One vector is turned by the same rotation once a tick. Each row is the vector after some number of ticks, and that number follows the row.
The counts run from 0 to 165.
[140 146 155 156 152 126 144 156 156 100 189 117 129 134 128 106 170 128
 128 118 135 150 130 140 155 185 101 128 171  79 152 138]	151
[144 142 157 164 163 128 128 157 156 130 176 123 131 125 106 122 173 128
 131 119 132 163 132 124 140 187 116 131 176  76 157 144]	144
[139 150 143 145 143 133  98 151 126 156 120 136 136 153  72 152 152  90
 166 154 141 180  98 125  90 162 160 124 156 101 141 152]	125
[149 138 157  95  99 118 151 143 125 101 155  99 141 174 167 123 135 123
 124 152  54 139 105 123 152 153 159 165 113  96 141 112]	29
[163 150 123  80 130 137 144 107 128 121 132  96 113 154 153 127 105  92
 168 153  74 134  80 146  99 141 149 163 116  82 130 125]	44
[122 159 125 111  92 123 104 156  99 128 109 137 141 184  97 141 140  92
 158 168 144 161  87 140 110 152 167 106 135 109 117 159]	112
[129 153 109 107 142 182 151 122 112 189 144 122 114 112 143 148 130 123
 115 110 114 118 135 108 108 147  96 107 156  45 125 151]	71
[162 150 123  80 134 137 143 109 127 124 130  93 108 149 153 126 105  95
 170 149  80 137  81 145  98 140 153 158 115  82 129 124]	45
[128 130 166 130 116 137 144 145 133 137 151 124 164 144 136 158 160 133
  93 148  60 148 166  86 158 152 152 151 122  88 154 107]	13
[159 154 118  82 142 148 143 103 128 142 127  99 103 140 143 136 103  85
 171 145  85 131  82 141  86 139 143 151 124  74 125 129]	49
[132 152 108 108 137 182 150 121 112 181 143 126 114 109 146 148 130 125
 119 110 113 117 137 106 113 148 100 102 156  43 124 152]	72
[105 160 119 105  61 127 128 167  80 114 123 137 140 193 133 130 145 107
 133 161 137 145 100 140 139 149 142  91 133 101 106 162]	102
[143 142 158 164 162 126 137 158 159 126 178 123 129 124 113 117 173 131
 131 118 136 157 131 129 148 192 109 130 177  80 159 143]	146
[144 139 157 162 165 133 112 153 151 152 156 131 132 126  86 140 173 113
 139 130 135 174 119 119 117 182 137 131 174  83 158 143]	137
[146 147 159 161 156 125 142 158 162 110 186 115 125 126 122 109 173 133
 129 117 134 154 134 131 153 187 107 130 173  74 154 141]	149
[125 131 167 126 111 138 142 150 131 130 155 122 163 148 138 153 157 136
  93 145  55 147 163  90 156 155 155 154 123  87 153 110]	15
[109 133 157 137 130 157 137 133 128 153 129 135 164 126 111 185 158 122
 100 150  73 149 183  80 127 146 152 144 125  89 149 107]	5
[107 163 117  98  61 129 133 163  80 113 126 140 140 191 138 130 145 114
 125 159 136 137 107 139 139 149 137  91 133  97 107 162]	100
[144 135 159 106 100 126 147 149 126 102 158 108 147 168 164 127 145 128
 110 149  54 139 128 111 157 157 157 157 114  88 145 116]	25
[103 156 112 108  87 161 151 160  83 149 150 135 127 152 157 133 148 140
  98 121 123 118 137 113 151 149 101  83 151  61 114 160]	86
[112 161 124 105  79 122 116 167  87 121 112 135 139 191 109 140 139  99
 153 169 139 153  88 138 121 151 156  98 132 107 112 161]	108
[123 155 107 108 129 179 153 131 108 183 146 126 117 116 149 142 139 129
 110 110 118 118 141 105 122 146  93  98 155  45 125 153]	75
[162 146 135  82 116 121 147 118 129 105 139  94 122 166 161 125 111 100
 158 157  68 134  84 145 121 144 157 165 111  86 133 118]	39
[126 156 134 127 113 125  98 158 112 140 101 139 140 170  80 149 142  83
 163 165 140 172  87 134  95 157 170 115 144 111 132 154]	118
[137 134 163 114  99 128 146 149 129 115 159 112 155 161 157 141 150 132
 101 150  52 142 143 107 163 158 153 154 117  86 153 112]	21
[146 140 158 162 167 138 113 153 154 150 163 128 133 128  90 138 169 113
 140 126 132 173 121 124 123 183 131 136 176  79 153 143]	138
[131 159 141 139 131 114 161 137 147  60 185 109 116 145 148  94 148 123
 143 126 143 132 124 163 160 171  99 124 154  85 127 138]	161
[140 147 153 152 142 124 156 150 156  89 190 113 121 139 138  97 160 136
 131 118 141 140 127 145 159 182 104 126 169  76 145 141]	154
[105 157 113 107  90 160 152 160  87 152 148 131 129 147 154 133 147 140
  97 119 126 118 138 116 152 145  97  89 150  62 116 160]	85
[133 130 165 119 102 130 150 155 125 116 158 113 155 160 154 140 153 136
 100 145  54 143 145  97 161 152 155 155 118  90 150 108]	20
[164 148 120  85 139 139 142 103 125 132 128  98 107 147 150 133 105  88
 172 146  78 138  82 148  92 140 149 156 120  80 127 123]	47
[146 140 158 165 165 135 119 158 157 147 160 125 131 125  91 131 169 117
 137 125 135 172 124 121 124 181 129 130 175  77 157 147]	139
[153 142 147  91 105 119 150 133 128  97 149  97 133 176 169 121 125 113
 139 155  61 135  94 133 140 148 157 166 109  91 135 116]	33
[128 130 164 125 106 133 146 149 131 124 158 119 161 154 146 148 155 135
  95 145  55 142 156  92 158 156 152 154 121  89 150 112]	17
[100 158 113 109  84 156 150 159  87 149 151 139 131 156 157 131 146 136
  97 124 127 119 138 119 148 151 101  83 147  68 117 163]	87
[144 142 155 156 160 136 104 152 143 161 136 131 137 133  75 145 164 102
 154 141 135 175 113 121  99 171 144 133 167  87 153 149]	132
[ 98 161 118 104  65 139 145 165  78 125 143 135 134 177 153 127 144 130
 113 139 133 126 119 128 159 149 121  83 137  84 110 160]	94
[105 163 120 104  65 125 129 165  80 117 123 138 141 189 135 128 142 115
 131 160 133 135 104 136 141 150 140  97 132  99 109 161]	101
[164 150 130  86 124 130 144 108 126 115 130  93 112 159 160 126 109  95
 163 153  69 136  81 145 108 139 155 163 110  84 129 121]	42
[151 133 155 100 100 119 153 145 128 102 157 101 140 172 164 126 139 122
 124 152  52 135 113 123 155 151 158 167 111  88 143 116]	28
[133 165 132 133 127 114 162 125 147  50 177 110 116 149 149  95 140 115
 156 137 144 128 121 172 148 169 103 121 147  89 120 135]	165
[116 130 162 136 125 152 141 144 128 150 141 129 162 137 125 174 160 129
  88 145  65 148 178  82 143 150 151 144 123  87 151 106]	9
[112 157 111 112 106 170 154 149  98 162 152 136 123 134 155 137 146 139
 100 112 123 119 141 106 141 147  97  89 155  55 122 157]	81
[124 153 106 108 136 177 152 127 108 184 143 127 115 111 148 142 139 126
 113 110 115 118 139 109 116 145  94 100 157  44 125 152]	73
[168 156 121  84 142 141 145 100 128 137 128  99 108 145 149 136 107  91
 171 147  80 136  84 141  87 138 143 156 123  73 124 128]	48
[121 158 128 115  95 120 102 159  97 130 106 143 140 180  97 145 139  86
 163 167 140 162  87 142 107 154 165 106 137 108 117 157]	113
[118 156 107 113 119 175 153 141 100 175 152 126 120 125 152 140 145 137
 101 112 123 116 143 108 131 146  93  91 155  47 121 158]	78
[158 155 112  90 156 165 141  96 128 163 121 104 104 118 137 143 107  93
 161 135  97 132  95 131  82 139 126 142 137  67 127 135]	56
[148 141 156 162 153 129 135 155 161 121 181 120 129 128 118 115 171 131
 127 118 133 154 129 131 150 185 111 133 178  70 153 145]	147
[101 160 115 109  80 155 152 160  86 141 147 134 135 159 155 127 151 136
  98 125 127 115 135 116 155 152 105  86 146  67 110 163]	88
[105 139 155 140 137 158 132 125 125 160 117 133 160 123 104 188 150 119
 102 157  82 147 182  80 122 140 151 138 122  87 142 102]	2
[145 155 108 105 154 176 146 105 123 186 130 114 103 105 134 150 120 107
 142 118 107 127 120 121  85 143 109 122 150  48 127 143]	64
[124 159 132 117  98 122 102 153  98 132 107 141 141 178  93 149 139  89
 160 169 139 167  84 140 103 153 163 107 137 108 119 158]	114
